Small tables with named rows and columns. After each table, cells are looked up by row and column.

Table rez
	laleme	gazepi	leteva	zabugoz	gigo
burufet	3254	5151	2920	5177	6914
pek	3388	4832	2125	4799	3832
rimabu	5378	3942	8121	5537	4593
rosi	5528	4053	6885	4903	4093
bitof	1745	5747	3613	6713	3265
sikir	3361	5782	3265	4647	485
dogibur	4724	5410	2031	4337	5224
tapet	7074	3865	6042	2314	2658

bitof, gigo -> 3265
rimabu, zabugoz -> 5537
dogibur, gigo -> 5224
rimabu, leteva -> 8121
dogibur, leteva -> 2031
rosi, laleme -> 5528
sikir, laleme -> 3361
bitof, leteva -> 3613
burufet, leteva -> 2920
Row with the largest gazepi: sikir

Table dofotef
columns: tus, limuv, gil, pepur, modopub, ret, fasi, fafake, vib, vab
peg: [181, 181, 171, 39, 175, 164, 178, 182, 153, 174]
zupi: [138, 162, 161, 202, 172, 185, 198, 185, 148, 171]
fizug: [170, 153, 184, 207, 191, 162, 177, 189, 185, 171]
dat: [150, 194, 166, 208, 167, 180, 169, 189, 175, 171]
kaz: [194, 200, 197, 151, 172, 181, 195, 187, 202, 168]
zon: [200, 171, 193, 202, 196, 175, 191, 173, 137, 174]
tige: [183, 170, 197, 213, 136, 197, 166, 170, 225, 181]
gataki: [185, 165, 165, 145, 192, 189, 163, 177, 202, 170]
vodib: [188, 216, 153, 230, 159, 175, 142, 147, 223, 170]
muzivu: [225, 194, 146, 181, 165, 179, 157, 192, 196, 178]
mimo: [144, 191, 166, 134, 135, 167, 119, 210, 141, 183]
nem: [179, 195, 166, 134, 178, 165, 149, 131, 157, 169]
govugu: [178, 218, 159, 171, 143, 166, 155, 139, 193, 178]
zava: [200, 198, 204, 181, 182, 173, 163, 196, 184, 159]

What is the fasi of vodib in dofotef?
142
What is the vab of govugu in dofotef?
178
What is the modopub of peg in dofotef?
175
What is the fasi of nem in dofotef?
149
What is the ret of tige in dofotef?
197
What is the ret of govugu in dofotef?
166
What is the vib of gataki in dofotef?
202
What is the gil of vodib in dofotef?
153
What is the vab of muzivu in dofotef?
178
What is the limuv of mimo in dofotef?
191
What is the tus of zupi in dofotef?
138
What is the fafake of mimo in dofotef?
210
What is the vib of peg in dofotef?
153
What is the ret of dat in dofotef?
180

rifimum.tsv
	sobo	vemuluf	bos	ninu	vogil	miki	mag	pugake	lat
nelo	44	51	75	33	58	59	50	51	47
nobo	75	82	56	93	56	53	57	80	34
kol	66	57	22	55	53	67	66	55	85
ginu	56	79	66	55	64	70	43	28	48

What is the bos of nobo in rifimum? 56
What is the vogil of nobo in rifimum? 56
What is the pugake of kol in rifimum? 55
What is the vemuluf of nelo in rifimum? 51
What is the mag of ginu in rifimum? 43
What is the miki of kol in rifimum? 67
What is the ninu of nelo in rifimum? 33
What is the sobo of nelo in rifimum? 44
What is the vogil of kol in rifimum? 53
What is the mag of kol in rifimum? 66
What is the vemuluf of nobo in rifimum? 82

zor:
|  | bufabud | lenu | zez | bivafe | rosod | giroz | kadofur | duzom | kap |
|---|---|---|---|---|---|---|---|---|---|
| lonu | 10742 | -18487 | -39538 | -2520 | -18344 | -14161 | -12423 | -55140 | 23437 |
| feku | -21660 | -11288 | -39942 | -7514 | -13664 | 55893 | 1382 | 8943 | -37945 |
| nenoso | -2305 | -19949 | -26127 | -34684 | -22184 | 722 | 11059 | 15385 | -42828 |
| mim | -5337 | -40485 | -24382 | 43840 | 13750 | -13324 | -54582 | -7485 | 824 |
| las | -27923 | 42693 | 1137 | -7006 | -33236 | 32495 | -28299 | -35841 | -32963 |
| kekene | -2902 | 3634 | -27829 | 42702 | -21859 | -32709 | 15718 | -41296 | -1243 |
| keri | -20131 | -12896 | -26250 | -49617 | 40560 | -13132 | -39775 | -18152 | 20987 |
| gelu | -2864 | -2934 | -38443 | -52244 | -34351 | 33665 | 3340 | -27033 | -10899 |
| mebim | 9937 | 3638 | -13247 | 12173 | -22538 | -7546 | -42021 | -14103 | -40531 |
| dop | 6219 | -22403 | -38512 | -16459 | 9 | -55781 | 25687 | -33947 | 23801 |
| fotes | 16473 | -10788 | -45530 | -8842 | -32849 | 5593 | 9437 | -9042 | -33977 |
| fifit | 19392 | -20971 | -5774 | 3537 | -82658 | -15914 | -12557 | -42653 | -15269 |
| pino | -24630 | 19251 | 19326 | -9358 | 732 | -54799 | -17132 | -13244 | -25242 |

What is the giroz of feku in zor?
55893
What is the kap of mim in zor?
824
What is the rosod of mim in zor?
13750
What is the rosod of mebim in zor?
-22538
What is the bufabud of gelu in zor?
-2864
What is the bivafe of keri in zor?
-49617
What is the lenu of pino in zor?
19251
What is the lenu of dop in zor?
-22403
What is the lenu of fotes in zor?
-10788
What is the zez of lonu in zor?
-39538
What is the bivafe of kekene in zor?
42702
What is the lenu of nenoso in zor?
-19949
What is the kadofur of fotes in zor?
9437
What is the rosod of feku in zor?
-13664
What is the bufabud of mebim in zor?
9937
What is the giroz of fifit in zor?
-15914
What is the kap of kekene in zor?
-1243
What is the bufabud of fifit in zor?
19392
What is the giroz of keri in zor?
-13132
Which row has the largest kap? dop

